One vector is turned by the same rotation once a tick. Each row is the vector after some number of ticks, and that number follows the row.
The counts run from 0 to 663.
[ -6.2  27.0   1.3  -9.1   9.5  15.5 -19.8 -53.4 -32.2  17.4   6.9  -0.5
  16.8  32.1 -43.8 -28.1 -14.9 -28.5  22.9  31.2 -11.1   1.0  11.5  35.0
   3.7 -19.7  18.4  -1.1  -2.5 -26.5 -23.8 -19.2  17.6  22.8  13.7  21.5]
125
[ 16.9  27.7 -14.0 -15.1  22.3  27.9 -18.1 -34.4  -0.5  37.2 -25.2   2.6
 -18.9  18.0 -26.1 -48.6  -9.3 -24.6 -11.6  13.0   5.1  -1.2  26.1  10.8
  14.1   2.1 -26.8  26.1 -11.6   6.4   6.0 -30.4  -9.7  -0.9  -5.0  36.5]
570
[-10.6  42.4   3.9   4.6   1.2 -16.2 -12.0 -42.5  13.6  21.6  -8.0  25.4
   8.0  45.6 -31.0 -10.8  21.9   4.4   6.8 -35.0  -3.0   5.0 -15.4  34.0
   6.3 -21.9 -20.7   1.0 -31.3  -4.0   2.1   7.2  11.3  29.8   7.5  47.2]
332
[ 36.2   8.3   0.9 -20.0   2.7  12.2 -16.3  -4.4 -21.4   0.2   5.2   3.7
   9.5  25.8 -16.9  -5.8   5.1 -13.9 -24.3  -4.9  29.7  34.0   5.2  44.0
  28.1  33.0   0.2  12.7 -17.3 -21.5   9.8 -38.6  23.6  48.9  25.5  11.7]
56
[-13.3  27.9   4.9   6.2 -18.8  19.5  -9.8 -22.9  -3.5  17.2   0.7  26.8
  49.7  15.5 -35.4 -12.2  -7.9 -23.1  17.4  21.9   6.7   2.4  11.0  21.4
  16.5 -12.7  -8.4   4.8  22.0 -30.3  16.3 -15.2  36.7  51.2  18.9   9.2]
263
[ 23.7  11.0  -8.4 -24.5 -26.1  -2.8   0.2 -11.6 -36.9  -3.2 -17.9  19.0
  -5.0   8.8 -31.7  26.3  -2.2   5.8   8.7 -18.2 -18.4   6.7  24.5  51.1
   2.0 -13.9  11.0 -16.7  -9.2 -28.8  -2.5 -23.8   4.3  48.8  19.7  28.3]
512
[  3.2   8.2  -3.7  -6.5  -5.1  27.2  -4.5 -23.2  -0.2  -1.4  -4.4  19.9
 -25.9  -8.5 -33.2 -17.3  30.8  10.6 -25.6 -34.9 -35.6  12.4  29.3  55.2
 -21.3 -13.7 -15.8  27.5  -6.1  -0.2   5.0  -5.5 -24.2  10.6 -22.5  23.7]
428
[ 14.1  33.1 -16.1  18.7 -52.7   2.2  25.7  16.9  -7.8   8.4 -11.4  10.6
  17.1  10.8 -12.4   3.7   7.6 -24.5  -1.4 -11.7   6.4  35.6  39.6  26.3
  19.0  25.2 -24.4  -5.5  -8.6  37.5   1.8 -32.4  -4.5  35.3   6.7  23.8]
158
[-38.0  42.3 -35.3  -8.4 -45.6   8.9 -10.7 -13.1  -1.6  -6.2  13.7  25.4
   4.8  23.1 -34.0  -2.5  14.7 -37.9  13.7 -27.0 -29.3   3.0  22.1  15.6
   8.6 -11.8  15.4   1.6  25.0 -20.1 -20.5  -4.6  -7.5  29.6  12.2  12.4]
624
[ 29.7   7.5  13.2   8.0  26.9  21.1 -15.1  -8.1  -2.2  -9.8  21.6  -1.5
  25.1   0.2 -34.1 -46.8   3.5 -15.0 -25.7  11.8  -1.3  24.4  36.1  64.4
   3.2 -18.0  -2.7  19.8 -20.3  17.8   2.6  -8.1  23.8   4.4   6.4  24.8]
436
[ 49.4  42.1 -22.3  -6.7 -17.1  26.2 -21.4 -15.9  -3.3  -1.0  13.3   2.6
  39.8   3.1 -16.5  -3.2 -10.7 -19.4 -16.5   0.2 -10.0  -6.5  10.8  52.0
  11.4   0.3  -3.0  -4.0   2.2  16.3 -48.7  -7.0  18.4  22.0  33.9  24.6]
443
[  4.5  -3.4 -11.7  -3.4 -12.5  16.0  -4.4 -50.4   2.9  49.3 -14.5  24.8
  25.5  14.7 -20.8   0.8  13.2   0.3  -3.2 -23.9  26.6   7.9  14.2  21.5
 -17.5 -21.4 -37.2  36.6 -30.4  -7.7  10.1   0.9  13.2  43.0   2.8  11.4]
560
[ -3.5   4.2 -35.6  10.5 -40.9  -9.3   3.1 -25.1  32.3  31.5  10.8  22.6
  26.6  -0.8 -20.8  15.2  50.9 -10.4   3.7  -9.7 -27.4  32.6  23.7  23.7
  -5.6 -28.6 -10.1  31.2  -9.7  -5.8  14.5  -9.1 -19.9  10.4  11.8  -0.4]
245
[ 37.5   4.2  -3.2 -17.2 -52.6 -15.2   2.1  -4.9 -20.2  21.1 -13.9   7.5
  33.4   6.9 -17.7  24.0   6.1 -11.9  21.5   7.9  18.2  12.1  25.3  18.3
  16.9 -15.3  -2.4   4.0 -28.6 -20.6   5.8 -28.9  12.2  46.3  34.6  20.5]
376
[-28.3  47.4  18.2 -13.2 -51.5  24.8  -3.6 -19.1   0.6   1.7   8.0  13.7
  11.5   3.1 -26.8 -13.0  17.8 -11.4  25.1  -0.5 -26.4 -12.8   4.2  17.4
  10.5   8.1 -17.0  28.0  21.5 -45.2  13.7  -5.2   4.1  36.7 -21.2   1.9]
267
[ 37.2   5.8  -2.5 -10.8 -53.3 -18.1   7.0   2.1 -16.3  24.1  -2.4   0.3
  47.6   8.0 -22.9  19.5  18.6  -5.4  17.8   4.0  26.7  19.6  25.0  13.4
  23.5  -1.7 -14.3  -2.1 -23.4 -11.0   6.9 -20.1   7.6  38.4  31.2  25.5]
377
[-15.5  45.7 -20.7 -17.3  28.1 -31.2  13.6 -14.3 -15.3  21.9  -2.2  11.7
  -1.9  16.4 -23.8 -48.2  14.6  15.3   2.5 -29.2  27.7   3.1   8.0  34.5
  22.0 -14.6  -4.7  38.7 -17.2  25.5  -7.4  -2.3 -23.8   2.0   2.2   2.4]
320
[-36.9  14.7  -3.1   5.6  -9.3 -16.6  -1.3  -1.5 -10.5 -10.7  18.1  10.9
  21.7  28.8 -43.9 -32.1   6.9 -41.0  21.8   2.7  -5.9  30.3  34.8  19.9
  16.1 -41.7  28.0  -0.2  -4.0 -11.6   8.7 -10.3  19.9  28.7  15.1  26.8]
619
[-28.3  51.0  22.5  -6.8 -49.5  17.6  -2.8 -20.2   8.2   0.1  10.3  13.2
  20.4  13.4 -33.3 -20.9  21.7  -7.4  15.7  -1.3 -12.7  -6.8  -0.3  15.9
  20.2  21.1 -31.6  15.0  26.2 -36.3   9.5  -0.8  10.5  35.3 -17.5  13.5]
266
[  4.9  32.6 -28.0 -17.4 -21.0   9.2 -15.5 -43.4  12.1  39.6 -15.7  23.8
  -3.3  37.4 -12.1   1.8  13.8 -10.5  -6.1 -43.6  13.5  -7.2  -8.2  13.3
  -0.1   2.6 -31.8  30.3 -24.9 -15.0 -12.0  -0.1  -1.1  39.5  13.0  30.8]
558
[-20.3  14.4 -46.0  -3.9   7.6   6.4  -5.6 -12.8  -2.4  29.4  20.1  16.8
  15.9  25.4 -39.5 -21.1  -1.8 -30.9 -10.2  20.1  15.6  37.2  32.3  20.8
  37.0  -3.1   2.7   3.4  27.3   1.0  -4.1 -40.6  11.5   0.5  28.6  -5.5]
32
[ -5.4  25.9 -49.7   6.8 -13.4 -13.2  17.9  13.0 -16.7  11.7   2.3  19.1
  -8.7   8.8 -33.4  -1.4  -5.8 -29.3  -0.5   7.6 -12.2  40.7  58.5  23.4
  17.0 -26.5  21.9   5.7  -5.7  13.5  18.0 -39.7  10.3   1.5  17.0  17.1]
614
[-18.2  47.5 -21.5  -8.3 -27.9  11.6 -13.6 -17.4  14.6  -2.9   1.9  32.1
   2.8   9.6 -40.6 -15.5  24.4  -4.8   0.5 -13.6 -29.2  -7.2  -5.1  35.9
  28.3   0.4 -10.8   1.4  54.1 -28.5  -0.8 -12.7 -12.2  18.6  10.7   2.4]
40
[-30.3  27.7 -24.5 -12.7 -14.5  -4.6   1.6   0.6 -16.6   5.4 -13.6  32.3
  21.3   2.9 -40.8 -15.3 -13.2 -11.0  26.3 -13.2   9.3 -11.5  28.1  14.6
  16.5 -50.7   0.0  -4.7  30.8  -9.4   0.4  -7.0  20.5  44.1  25.8  19.9]
399
[ 11.4  12.1  20.2 -15.0 -68.7 -16.4   5.2   1.6  -3.4  12.9  -4.2  -7.4
  20.5  15.1 -29.3 -11.6  39.2  -5.3  25.2 -11.8  12.8  12.4  23.3   5.1
  22.5   0.8 -31.4   5.2 -22.0  -9.1   5.1  -9.4 -22.6  29.1   3.8  36.8]
379
[ 15.4  35.7 -49.1 -40.3  -3.7 -15.5  10.2   0.8   0.0  27.7  35.4   0.2
   9.7  -4.4 -17.3   2.6   7.4   0.7  -7.3 -21.5   7.4  19.0  26.8  12.4
  11.7 -10.9   7.0  65.5 -23.8 -11.1   2.0  -1.9  24.4 -25.0   0.8  -4.3]
97
[ 11.7  33.1  -2.9   2.4 -68.3   4.7   1.9  14.9  13.5 -14.2 -12.2  23.6
  -1.9  -1.9 -22.0   9.1  29.3 -25.1   8.4 -16.1 -41.2   9.0  25.3  34.6
   5.6 -12.5   6.7   5.0 -11.6  -9.0  13.2 -17.2 -28.5  36.8   1.1  34.0]
154
[-11.4  18.5 -46.8 -19.1 -29.1  22.5  -5.0  11.0  -3.3   2.8   7.2   8.8
  10.9   3.2 -13.5 -17.1  -5.2 -63.2  -6.4  -1.7   2.0   7.1  46.7   2.8
  13.3 -17.4  24.1  46.0  -0.5 -11.2   3.4 -24.5  -4.1  20.7  18.4  -1.1]
167
[ 22.9  -2.4  11.0 -39.4 -13.0   5.4 -17.3  -8.2 -26.7   4.0 -34.1  10.2
 -10.3   9.9 -34.9 -17.6   8.6   1.4   4.1 -11.5  22.3  -6.9  15.7  23.2
  21.6 -20.4 -10.1   3.0 -10.6 -33.7  11.6 -26.2 -20.9  49.6  24.7  41.5]
285
[-19.3  37.6 -18.0 -27.2 -42.9  14.1  -4.5  12.4  29.0   2.3  14.7  22.8
  24.1  -8.2 -30.0 -18.9  31.1   5.4  -7.0 -33.4   6.3 -12.5  12.5   4.7
  34.4  -6.5 -34.5  31.2  43.9 -17.0   0.2   4.2  -4.1  18.3   3.5  -3.7]
176
[-19.9  38.6 -14.9   6.3  -9.2 -21.8   3.7   7.0 -19.9   2.2   3.8   4.0
   0.9  47.6 -36.0 -39.6   0.6 -39.7  12.2  -1.6  13.3  27.1  33.4  13.6
  39.5  -2.7  15.4 -15.0  -2.6  14.5   1.1 -28.6   2.5  12.7  20.3  38.5]
617
[ 18.6  41.0 -55.7 -44.1  -2.4 -18.5   1.3  -0.4   2.7  33.2  26.0  -1.9
  -2.5  12.5 -11.6  -1.5   9.0   2.1 -12.8 -19.6  10.3  11.1  22.0   2.7
  24.3  -0.1  -7.9  52.0 -29.5  -8.6  -3.2 -10.8  15.4 -29.4   7.6  -0.1]
98
[ 23.0   4.7  15.1   7.5  29.2  25.9  -9.8 -20.4 -17.3  -7.3  -1.9  -1.1
  12.3   0.7 -34.4 -50.9  -7.2 -18.3 -18.3   6.6  -6.6  17.8  33.4  62.4
  -5.4 -25.1   9.2  21.7 -22.9  19.5   5.8 -11.5  12.9  15.6   5.6  30.1]
435
[ 16.9  24.1 -14.5  -6.1 -40.3 -38.5  14.2  -6.8 -12.4  29.2 -25.8  10.5
   1.3  15.0 -34.6  -1.8  28.4  12.8  18.2 -12.8   7.0  10.1  22.8  25.4
  26.8  -7.8 -24.9 -21.7  -5.3  16.3  -9.4 -22.7 -37.7  12.5  20.0  34.8]
605
[-23.1  17.2  -2.4 -22.2 -16.6 -13.1  -1.5  18.4   2.0   2.5   9.1  -5.9
  -1.2  13.3 -44.8 -60.6  30.0 -25.3   5.7  -0.1  18.4  15.4  43.4  -7.7
  44.4 -15.7 -10.2  14.6   4.3   4.1  16.6 -20.1 -18.5  -7.9   5.4  31.9]
391
[ 18.4  20.1 -10.1 -36.6 -35.9  26.1 -13.4 -22.2  -2.9   9.7  11.9   6.8
 -11.5   9.2 -32.4   8.2  20.3  15.8 -17.0 -39.2 -24.7   7.0  27.0  23.0
  -6.3  13.6 -48.2   9.9  -7.6 -16.6 -17.9  -1.0  21.3  -2.1 -20.3  35.7]
200
[-13.1  41.1  -5.7  -8.2  -8.4  -3.8   0.4 -16.6 -11.6  32.2   6.3  -6.9
   3.5  41.8 -35.5 -39.6  -3.8 -38.5  17.0  21.1  19.8  22.5  34.2 -12.8
  25.8  15.7 -25.5  13.2 -21.4   1.8   7.8 -27.7  22.0  -1.8  -4.1  32.8]
480
